In the data rows, 128 means zero.
Some points, one per row:
72|160|101|56|132|172|173|137|118|71|65|149|152|93|141|132|183|80|175|80|205|82|50|163|145|88|146|30|31|94|199|120
113|184|89|137|123|76|147|136|115|140|131|72|161|121|148|120|93|144|131|118|123|82|110|110|144|112|132|116|95|85|83|149
101|74|130|164|112|163|144|103|165|203|148|139|130|42|153|176|121|133|123|110|107|214|128|151|88|105|114|132|113|117|93|110
150|104|131|98|184|146|130|87|100|107|165|144|125|129|167|84|141|130|125|155|129|138|136|179|138|111|115|161|158|95|104|119
99|143|107|97|145|135|104|152|107|191|156|113|107|140|87|162|102|115|109|97|133|127|151|127|140|113|172|120|130|142|137|160
133|106|166|145|129|97|131|159|115|142|105|148|180|131|139|148|122|166|160|220|94|151|113|139|91|138|173|144|92|118|83|128
137|129|109|94|108|108|148|119|96|122|133|99|121|125|147|50|113|139|130|151|159|137|181|176|120|72|150|144|132|73|83|138
159|130|85|127|129|95|170|146|92|81|130|103|124|169|133|119|114|107|131|166|126|86|131|94|119|135|156|127|164|167|130|148
110|103|133|120|152|176|95|123|119|173|147|143|105|142|87|155|131|137|126|127|121|154|169|122|140|128|140|107|158|157|145|130
87|169|156|178|135|51|133|115|175|97|173|90|135|102|117|153|108|81|72|120|152|136|143|95|117|216|119|151|152|114|160|131
129|99|139|153|154|147|135|97|167|98|125|134|148|147|143|150|160|119|167|115|115|95|91|73|149|206|108|85|124|146|171|117
95|106|202|123|132|175|105|110|146|176|109|189|150|106|101|112|153|157|140|138|110|141|140|170|118|146|148|145|42|116|83|151
149|155|139|160|105|127|131|88|133|70|119|160|115|174|130|141|186|136|134|85|120|120|112|136|208|90|100|126|161|138|150|91
117|120|146|160|102|132|116|167|152|146|109|164|97|114|132|189|146|97|143|107|114|189|129|141|90|82|95|166|151|167|161|121
162|146|150|175|130|157|104|126|162|82|111|167|108|179|151|114|180|164|155|103|127|130|148|137|135|103|76|108|149|159|178|102
103|130|119|111|130|134|155|86|138|123|130|131|104|128|127|104|153|150|121|131|117|120|127|121|174|122|141|135|141|92|144|129
151|183|138|161|65|130|124|159|137|125|94|107|135|88|150|73|94|141|117|96|165|113|147|154|98|58|92|154|104|107|89|127
79|161|112|156|106|83|113|147|138|161|110|159|125|144|113|229|193|126|108|81|106|160|118|167|145|42|104|176|131|131|116|135
121|147|103|167|101|53|138|196|125|144|145|86|142|113|146|201|78|95|119|161|117|170|129|110|71|112|151|137|153|147|130|133
127|104|128|103|151|157|113|150|114|163|139|130|93|132|85|140|99|105|142|129|125|152|165|141|114|124|166|107|140|153|144|153
166|152|161|100|145|177|94|111|100|91|153|75|122|179|61|90|128|168|157|102|181|64|141|117|187|143|122|100|169|121|147|141
116|119|87|37|138|185|101|157|106|179|148|163|88|90|80|114|108|66|122|106|152|144|132|173|77|133|163|113|73|142|105|178
186|116|93|97|171|149|136|128|103|124|124|122|151|149|149|136|102|140|144|175|107|102|94|109|138|169|115|120|150|135|144|97
126|144|223|168|102|83|99|196|134|129|133|123|153|107|116|123|89|119|110|202|121|150|185|148|50|161|160|153|93|127|99|163
141|131|123|81|179|161|119|114|108|122|155|136|138|111|169|85|107|116|125|136|123|132|133|185|141|112|114|135|122|113|100|143
170|106|223|130|98|159|147|166|124|62|110|157|89|71|174|84|67|97|121|161|136|126|38|97|32|116|131|112|131|124|154|108
13 more points follow, each with its number after it:
130|114|175|152|103|79|112|160|130|107|81|162|147|200|89|165|195|170|142|189|103|152|140|127|129|105|165|168|140|130|143|121 0
193|172|185|203|84|122|83|195|108|86|100|112|98|152|151|117|91|128|126|131|152|129|166|139|93|105|76|124|161|168|135|125 1
168|102|143|172|109|153|76|151|111|170|128|97|113|157|119|149|85|168|130|139|105|141|194|115|112|87|145|90|185|151|134|125 2
115|99|110|159|124|109|141|143|149|168|145|125|134|78|146|199|109|113|129|141|107|195|121|127|85|118|130|141|147|137|123|110 3
155|137|116|99|241|126|106|126|88|79|172|146|148|155|197|137|103|102|117|204|112|120|89|165|143|153|87|167|207|150|139|115 4
122|145|118|164|115|91|152|111|132|125|152|89|167|83|157|131|94|129|114|124|124|124|104|110|114|152|129|122|115|96|90|130 5
128|173|86|160|110|94|144|116|105|132|144|73|167|112|150|115|101|147|114|118|127|87|88|107|134|113|149|104|102|102|95|121 6
145|145|104|145|138|107|93|178|105|150|131|91|110|182|101|180|92|144|129|140|102|127|149|97|127|112|183|101|186|176|176|145 7
125|128|116|119|107|161|97|146|99|185|139|113|96|117|103|106|91|134|126|133|137|132|199|154|113|70|157|117|136|139|104|164 8
161|78|157|99|152|165|144|122|122|108|141|128|110|149|142|71|105|125|141|183|147|148|151|152|102|131|131|143|158|134|145|108 9
191|101|75|164|135|126|166|119|105|126|117|87|187|136|182|126|81|156|197|176|98|119|47|64|114|148|143|72|133|147|109|77 10
61|144|88|76|167|196|124|131|127|188|165|145|108|128|72|165|126|72|127|105|115|119|120|118|155|145|145|142|95|155|138|164 11
144|107|149|96|155|154|141|111|120|111|145|132|120|131|156|87|118|122|140|152|140|121|127|115|134|139|126|123|145|121|149|130 12
Which three of these numbered points are nearest to each point below by angle, seen from the average point of the first points? Their numbers follow each, nearest first.
192|152|127|147|33|128|130|145|96|80|94|124|114|176|134|115|127|90|114|99|122|116|118|125|116|91|66|160|142|161|148|145 > 1 0 2
123|157|182|133|106|119|101|188|119|122|83|180|131|163|98|143|154|156|157|156|132|112|124|150|112|90|129|153|77|143|110|155 > 0 1 8
69|152|36|24|136|128|135|97|133|251|49|235|115|94|131|179|163|155|107|70|171|102|20|101|218|116|84|138|59|184|71|149 > 11 6 3
141|78|104|109|127|108|179|123|121|92|126|121|101|130|96|85|179|103|123|159|148|162|161|124|118|135|158|136|143|99|148|104 > 9 12 0
148|103|128|105|163|149|120|119|124|116|132|130|118|139|137|76|135|124|143|160|127|124|130|149|130|123|128|136|158|110|132|122 > 9 12 4
108|87|73|162|136|130|154|111|133|204|128|132|168|80|171|220|123|163|152|125|81|183|68|118|122|102|131|109|117|122|94|96 > 3 10 5
102|109|120|111|149|171|93|133|128|177|148|153|100|129|81|145|129|122|115|108|113|151|166|124|138|127|146|112|145|133|136|136 > 11 8 2
Here are 13 other points, each followed by its number:
110|156|183|128|160|106|119|163|140|113|101|205|147|195|99|192|184|119|148|148|92|134|98|107|126|154|134|147|93|154|152|124 0
138|153|163|127|90|71|120|133|142|87|46|85|159|101|135|119|146|135|122|123|125|175|96|151|81|135|92|122|93|176|152|129 1
140|144|108|133|130|102|103|171|102|140|133|90|107|171|96|184|85|124|130|152|116|112|162|98|109|119|166|98|166|168|159|141 2
142|111|116|88|197|138|109|109|113|91|151|149|138|139|151|104|129|114|123|163|134|108|134|150|144|147|122|157|161|132|133|120 3
143|81|114|115|159|134|158|88|123|120|148|123|136|115|159|86|142|144|120|167|121|154|127|154|130|123|124|156|156|84|107|101 4
94|64|110|90|67|107|205|63|131|107|116|103|83|111|54|40|209|148|107|111|152|166|191|127|143|133|171|135|105|59|120|134 5
123|97|122|121|141|171|93|124|129|175|138|143|109|138|75|166|118|135|123|116|121|159|165|113|132|132|139|117|154|155|138|141 6
139|161|157|152|50|112|117|135|114|101|130|112|87|127|138|90|116|132|135|91|136|136|152|169|106|60|117|139|124|107|96|144 7
94|152|224|163|123|135|63|132|138|166|128|155|151|132|99|125|157|169|91|132|114|124|186|170|137|132|139|156|93|104|86|168 8
136|94|126|139|126|150|91|139|117|173|137|117|110|149|106|152|114|155|125|135|113|138|178|130|131|96|158|109|180|140|147|131 9
178|53|130|95|165|174|145|109|164|119|96|143|94|120|101|77|166|149|150|135|150|169|160|106|121|155|142|135|148|110|185|101 10
150|77|125|79|137|196|120|182|114|153|140|158|81|104|92|108|76|82|152|149|135|166|181|126|73|158|161|108|116|203|141|157 11
98|97|71|131|144|144|152|107|128|194|121|160|153|110|148|223|153|155|150|110|90|168|62|124|144|100|136|122|110|133|111|103 12
Which three of these numbered points are nearest to each point below by angle, seen from the average point of the first points? Their numbers follow each, nearest first.
39|149|148|107|107|99|176|142|124|96|56|157|81|59|115|147|190|71|110|76|130|150|57|112|138|137|98|105|67|187|202|116 > 1 0 12
103|139|204|149|122|115|99|152|137|154|121|153|170|123|105|132|137|153|120|161|115|131|154|150|104|155|152|149|71|109|86|158 > 8 0 1
133|121|116|119|128|154|100|162|116|152|123|130|109|162|89|162|112|143|135|129|125|133|162|127|129|103|154|112|159|164|156|137 > 9 2 6
119|181|117|131|130|143|102|117|124|130|125|102|121|115|118|63|105|147|78|132|98|68|176|135|168|136|131|88|130|108|87|153 > 8 7 5
111|111|195|141|167|130|111|138|148|141|116|182|167|152|104|176|146|141|138|180|97|130|104|100|120|212|164|126|84|155|140|132 > 0 8 6
101|150|186|185|94|142|92|94|160|127|133|122|126|128|148|109|174|144|86|61|135|148|154|153|145|86|62|170|138|93|112|129 > 8 7 5
123|140|159|141|130|98|136|116|160|104|155|97|140|102|135|141|113|120|113|121|127|129|126|121|131|180|102|132|144|111|142|140 > 1 3 4
